In the rows, 128 means zero.
The rows of A fall into a few groups, which share some directions, and each row is roughly a mix of its group's hidden directions.
A:
[[133 135 157 157 153 114 154 164 146  87]
 [ 92 113 107 124 152  92 105 130 113 173]
 [171 146 135 132 144 109 153 105 173 150]
 [100 171 132 143 161 101 160 130 137 101]
 [150 136 146 153  81 168 102 140 117 146]
 [ 98 153  84 126 119 123 126 104  80 136]
 [132 105  97  89 156 170 128 101 115 130]
 [124 131 102 110  75 118 171 101 122 128]
 [133 190  99  99 122 148 120 123 119 148]
 [119 135 132 109  86 165 143 174 148 141]
 [156 149 131 133 142  91 147 107 174 158]
 [154 138 143 146 109 174 132 138 137  77]
 [137 184 143 133 141 121 146  80 132 114]
 [119 167 113 128 146 122 129 169  77 119]
 [108 135 152 142 115 169 135  94 175 133]
 [107 153 132 150  97  89 132 166 160 122]
 [169 143 128 111  93 144 163  97 154 130]
 [ 85 109 103 114 133  99 114 127  97 167]
 [ 94 144 137 118  67 131 106 142 108 118]
 [126 103 107 143  92 150 100 123 172 155]
 [116 149  94  91 145 164  89 115 115 131]
 [154 126 160 105 113 175 134 141 135  88]
 [150 123 151 133 127 127 191 119 109  95]
 [105 150 118 118 105 121  91 124  70 121]
 [112 148 170 178 137 107 101 126 132 148]
 [107 113 102 118 174  99 149 127 157  99]
 [108 136 111  76 127 155 107 118 104 163]
 [139  95 128 102 153 157 121 120 101 177]
 [110 129  97 146 140 112  94 152 181 133]
 [105 125 179  94 126 146 141 145 155 102]
 [111 151 112  71 154 160 106 122 125 130]
 [168 119 153  73 121 128 128 144 136 100]
 [ 82 141 111 170  83 121 137 124 122 129]
 [127 140 131 117 149 100 136  82  81 102]
 [ 99  93 132  91 165 124 131 131 149  94]
 [109 114 136 117 104 174  83 157 114 134]
 [129 141 114 158 121  62 130 134 121 100]
 [120 157 146 122  92  96 146 169  98 127]
 [120 121 144 141 163 100 136  70 132 103]
 [ 81 105  85 135 102 152 141 148 123 120]
 [109 135 102 112 111 130  66 120 158 138]
 [135 140 168 160 116  77 120 119 152 110]
 [187 149  94 120 102 138 132 137 111 144]
 [ 94 169 115 128 116  95 139 113  85 140]
 [107 132  83 158 158 129 147 132 154 163]
 [100 139 140  83 152 115 108 123  95 163]
 [137 119  86 119 151  97 161  99 160 118]
 [ 81 111 149 132 150  99 170 138 107 127]
 [112 129 144 117  89 149 174 132 170 116]
 [130 135 168 120 146 159  92  96 160 112]
 [ 74 113 131  92 132 136 100 147 129  99]
 [129  88 148 128 132  82 169 101 132 128]
 [114 100  93 117 117  88 169 128 128  99]
 [107 146 136 184 117 116 135 144  86 110]
 [153 116 177 132 131 135  87 104 157 144]
 [ 74  84 134 131 128 148 126  94 130 125]
 [112  88 132 115 109 179 128 132 120  89]
 [162 147 160 147 144 106 180 115 122 132]
 [176 154 119 164 140 108 112 160 147 126]
 [144 109 102 136 166 157  90  97 150 133]
 [112 155 122  81 112 161 129  88 109 135]
 [122 126 143  95  82 157 130 107 105  93]
 [159 121  84 114 168 129 108 106 132 157]
 [137  95 133  81 130 151 148 119 100 165]
 [ 77 112 137 132 143 120 119 102 100  86]
 [149 139 159 184 135 144 161 115 116 115]
 [154 139 124 128 149 134 103 125 193 109]
 [124 136 146 134  60 120 123 160 141 140]
 [150 132 152 148 140 117 189 121  97 131]
 [139 126 175 107  96 121 123  89  95 120]
 [172 127 153  98 124 139 175 113 141 147]
 [166 185 133 139 115 121 158 118 146 142]
 [124 107 146 139 149 119 181 148  86 140]
 [154 161 142 150 147 154 120 107  78 139]
 [153 124 156 135 188 112 134 135 141 160]
 [ 97 175 150 108 142  99 133 114  94 119]
 [179  83 129  98 123 147 142 121 146 135]
 [ 94 142 115 122 112 124  69 109 101 114]
 [152 113 124 182  91 100 118 145 112 135]
 [176 113 154 100 150  98 101 128 108 119]
 [156 112 150 110  82 129 117 113 101 167]
 [151 183 152 117 108 110 162 148 132 121]
 [122 160 103 142 106 100  94 109 171 136]
 [168 111 163 101 137 169 157 131 118 132]
 [122 149 108 164 116 120 183  94 126 132]
 [171 128 137 113  88 157 115 124 101 160]
 [104 137 133 111 105 172 175 154 134 141]
 [119  94 112 161 113  74 124 141 126 152]
 [130  98 112 111 166 101 169 109 151 111]
 [113  94 157  79 144 137 136 153  98 133]
 [112 151 136  72 142 154 109 103 112 107]
 [125 125  76 148 159 125 101 107 149 157]
 [104 146 100 107 109 163 111 158 151  94]
 [120 152 114 124  63 124 141  99 109 118]
 [ 89  86 127 133  81 126 148 120 151 124]
 [ 61 119 101 128 126 141 133 151 141 111]
 [122  85 161 128 107  93 116 132 170 125]
 [142 109 141 145 103 111 171 151 169 103]
 [125 130 134 178 161 145  93 115 154 151]
 [ 87  96 111 164 150 110 111 143 116 101]
 [155 112 113 178 115 142 129  82 147 123]
 [111 145 140  81 131 104  84 156 135 145]
 [189 141  94 120 115 134 143 121 102 146]
 [158 111 145  98  96 142 132 113 125 179]
 [147 115 107 123 131 157  89  81 122 158]
 [148 112 110 132  81 113 154 158 166 119]
 [137 125 121 115  74 149 174 114 104 128]
 [ 97 113 168 109 132 156 175 115 144 131]
 [114  98 131 161 152 150 124 176 108 150]
 [114  84 130 145  96 150 167 108 146 110]
 [184 152 124 138 118 144 142 147 170 119]
 [111 135 143  81 123 134  95 103  83 132]
 [138 134 156 103 167 139 158 107 171 117]
 [141 141 154 121  99 180 148 132 150 160]
 [124 154 132 191 162 123 145 123 137 111]
 [124 148 128  76  92 147 128 131 102 160]
 [118  79 161 142 107 151 135 133 168 115]
 [162 129 166 137  91  92 141 128 160 120]
 [165 119 146 156 147 159 150 158 161 141]
 [112 101  92 140  90 145 129 116 175 137]
 [124 111  85 131 161 125 123 126  78 156]
 [143 136 134 168 163 102 172 121 150 112]
 [114 111  78 132  92 135 149 147 142  93]
 [130 134 130 155 119 167  85 105 160 156]
 [138 111 143 126 183 140 109 157 159 103]
 [122 146 155 120 108 160  84 127  90 152]
 [ 99 130 153 117 102 114 157  86  98 152]
 [152  86 158 111 124 163 105 142 160 129]
 [125  98  73 125 145 145 140 108 126  90]
 [144 126 160 130 106 171  90 121 106 158]
 [142 122  76 143 134  96 151 102 147 156]
 [155 119 107 151 133  98 158 110  92 165]]
Which two rows in each list fit none of the groups? Every other row fits one group, some only roughly. Give them in the order they come.
- k720: [135 187 132 131 158 106 125  98 130 154]
- k871: [128 161 124 190 137 136 110 153 149 117]
- k929: [132 125 183 122 124 171 124 104 157 139]
- k531: [114 105 164 146  96 118 129 157 152 169]
- k89: [139 113  92 142 144 144 137 169 170 154]
- k123: [120 138 148 125 116  97 145 179 172 140]
- k81: [138 136  93 115  82 152 174 130 139 137]
- k419: [100 157  85 168 110 137 112 146 124 149]
- k354: [181 121 132 111 111 139 140  81 104 132]
- k770: [ 88 105 137 138  96 164  89 134 147 135]
- k653: [147 153 155 148 158 161 149  94 151 111]
  k354 k653
- k147: [147  90 111 145 124 116 141 125 187 146]
- k969: [139 152  97 159  96 127 121  99 107 167]
- k719: [ 80 103  93  93 109 135 119 131 121 102]
- k593: [113 130 174  93 130 134 158  85 138 122]
- k628: [103 115  99 157 144 167 152 143 153 157]
- k93: [156 134 129  90 158 105 144 103 104  90]
- k143: [111 118 100 154 158 158  82 134 106 111]
- k995: [151 169 117 136  91  87 154 145 120 137]
- k695: [ 99 139 143  89 155 105 123 100 131  87]
- k685: [119 143 156  67 145 132 117 101 116 150]
- k810: [117 164 141  85 120 116 149 171 105 139]
  k628 k695
- k219: [106 102 171 101 121 154 137 124 103  91]
- k790: [ 94 148  75 143 124 111 103 122 132 159]
- k876: [131 125  83 106 124  90 119 110 134 174]
- k332: [139 121 113 145  85  85 170 135 144 120]
- k993: [168 156 140 136 106 146 164 112 153  97]
- k858: [101 121 162 164 134  93 153  94 146 128]
- k4: [142 147 125 126 192 154 131 158 143 120]
- k90: [121  99  96 174 119 131 130 130 136 177]
- k382: [142 179 138  95 151 136  98 100 115 114]
- k606: [155 131 184 138 103 125 136 108 167 134]
- k296: [131 111 120  76 131 146 158 164  99 132]
- k554: [159 131 157 107 137 182 143 133 157 142]
  k4 k554
- k664: [130 160 139 102 131 117 166 181 145 129]
- k698: [138 108 179 120 143 152 113  94 158 144]
- k412: [127 151 165 141 109 109 134  86  96  98]
- k127: [121 126 121 163 137 103 145 103 137 188]
- k941: [116 157 145 173 103 149 100 139 155 152]
- k112: [110 152  91 160 150 123 133 170 150 108]
- k39: [ 84 123 108 149 133 116 160  98 124 168]
- k514: [131 154 159  67 123 142 138 148 123 107]
- k29: [117  94 122 146 173  90 137 138 129  93]
- k234: [129 141 162 100 139 111 108  74 105 141]
- k356: [120  98 126  87 141 115 173 153 156 140]
- k83: [111 138 137  83 136 167 155 168 118 121]
- k453: [156  86 127  76 136 106 151 130 125 111]
- k159: [120 110 146 136 186 135 170 108 130 144]
  k29 k159
- k504: [141 103 125 129 110 138  81 113 182 119]
- k803: [162 126 112 149  75 139 128 139 150 162]
- k113: [ 92 128  88 122 150  97 138 168 145 112]
- k839: [126 149 126 164 117  89 131  95 173 133]
- k393: [161 124 185 142 135  88 133 141 136 115]
- k766: [ 86 135  69 155 124 142 143 119 124 131]
- k132: [122 148 150 148 140 146  89 175 149 104]
- k893: [140 124 193 149 128 115 160 113 136 145]
- k372: [101 158 109 172 123 143  82 133 134 142]
- k753: [166 103 117 114 103 119 162  93 111 158]
- k440: [127 135  95  91 153 166 141 102 118  94]
- k700: [118 126 150  98 181  89 100 123 129 131]
- k647: [148  97 129  69 163 144 132 127 139 137]
  k113 k839
- k773: [136  88 136 155 140  92 139 144 142 174]
- k454: [105 122 131 146  97 131 157 124 133  67]
- k806: [ 97 175 167 146 102 110 139 110 134 135]
- k853: [136  86 112 128 147 146 105 178 155 135]
- k590: [152 121 172 147 147 115 144  94 140 167]
- k584: [ 74 148 121 119 136 161 137 125 150  90]
- k484: [132 145  88 149 109  86 129 123 134  84]
- k751: [103 147 168 142 113 147 141 125 149  77]
- k283: [109 134 121 155 131 103 133  70 106 158]
- k696: [105  65 116 125 132 128 105 163 122 118]
- k280: [136 153 106 131 105  87 151  95 143 165]
- k689: [163 100  84 128 102 154 153 114 111 115]
- k369: [171 110 137 160 111 120 109 175 132 107]
  k806 k751
- k971: [123 157 142 123 132  80 156 103  99  98]
- k706: [ 64 125 119 132 147 165 109 139 129 137]
- k820: [138 111 105 174 120 167 135 152 135 164]
- k8: [134 122 134 147  65 146 141  95 148 115]
- k362: [174 109 155 112 158 112 119  89 112 130]
- k488: [151  77  82 108 140 119 123 102 127 136]
- k952: [108 143 133 148 109 101 108  95  74 120]
- k480: [113 112 104 102  91 115 160 105 113 166]
- k126: [166 142 129 117  74 120 113 160 140 146]
- k218: [119 154 140 170 145  89 122 156 161 113]
- k814: [111 159  89  87 156 144 127 102 119 112]
- k265: [121  99 102 132 156 135 141 167 168 158]
- k318: [157 119 172  99 141 139 147 110 101 163]
  k8 k814
- k117: [140 185 124 125  98 140 170 136 146 127]
- k331: [115 144 121 179 105 119 152  91 157 136]
- k744: [109 102 128 136 149 115 103 170 130  79]
- k761: [127  92 131  96 117  96 124 115  84  97]
- k910: [ 99 120 147 128 178 101 157 104 134 153]
- k726: [ 96 130 101 173 117 126 155 106 121  91]
- k24: [120 125 142  74 103 127 123 120 145  79]
- k968: [144 163 105 105  93 116 160 137 167 118]
- k84: [126 142  92 122  84 102 158 103 149 149]
- k980: [113 134 119 161  82  91 158 139 154 129]
- k358: [122 119 116 115 154 112 130 164 178  92]
- k285: [149 110 147 131 104 119 113  73 114 165]
  k761 k968
- k866: [ 88 106 115 110 123  91 159 135 157 101]
- k20: [134 172 120 138 141  99  86 149  95 119]
- k324: [125 163 169 142  75 125 115 139 135 144]
- k848: [ 96 105 114 152 154 113 116  89 109 165]
- k21: [133 137 122  91  79 115 159 105 118 158]
- k817: [145 141 158 129 161  78 106 123 105 152]
- k365: [147 132 172 153 108 140 116 122 158 173]
- k56: [131 113 128  70 102 151  95 151 126 118]
- k886: [ 89 128 109 168 132 124 128 124 162 172]
- k409: [ 78  90 143 145 111 138  99 147 122 106]
  k886 k409
- k481: [158 118 134 105  74 109 153 141 148 152]
- k172: [121 142 141 121 155 142 113  76 154  88]
- k9: [ 91 103 136 173  93 145 139 127 157 122]
- k662: [120 146  94  95 125 130 139 144 131  69]
- k616: [123 123 175 182 111 108 123 146 145 136]
- k101: [148 121 139 200 144 125 131 113 113 122]
- k626: [126 169 172 101 136 158 143 153 118 112]
- k469: [127 103 112 170 138  91 141 148 141 169]
- k212: [106 129 104  96 137 189 137 114 142 116]
- k933: [145 135 130 121 172 100 132 170 153 160]
  k616 k101
- k290: [ 93 146  96 152 123 117 135 143  74 122]
- k245: [120 152 104 182 121 105 107 117 102 103]
- k451: [146 176 136 157  96 112 125 167 114 133]
- k456: [113  71 150 107 103 127 142 150 121 156]
- k902: [128 129  92 114 179 143  84 128 142 134]
- k697: [165 136 148 185 148 152 140 115 137 139]
- k522: [ 86 154 115 127 143 115 158 163  91 119]
- k91: [100  87 128 137 110 115 174 106 158 136]
- k521: [115 100 158 117 154 121 153 175 133  97]
- k834: [156 118 133  95 159 121 139 152 105 176]
- k413: [ 97  91 117 125 110 113 163 174 130 143]
- k320: [169 105  96 134 135 177 114 110 113 140]
- k349: [127 137 102  91 175 148 121 152 149 156]
  k290 k834
- k760: [150 144  91 140 139 140 130 159 168 166]
- k591: [ 80 140 110  91 148 166 125 122 123 107]
- k220: [168 102  99 141 117 102 158 163 132 111]
- k908: [114 145  96  84 157 165 114 133 147 145]
- k917: [192 116 139 107 114 108 151 103 122 128]
- k936: [175 157 138 106 128 134 112 154 145  87]
- k124: [144 104  81 143 135  91  86 122 125 128]
- k111: [132 118 100 106  97  96 146 181 118 124]
- k338: [144 106 108 165 118 163 128 153 136 174]
- k972: [167 138 127 106 131 161  85 130 131  89]
- k355: [ 96 154  96 155 133 132 120 171 160 117]
  k220 k355
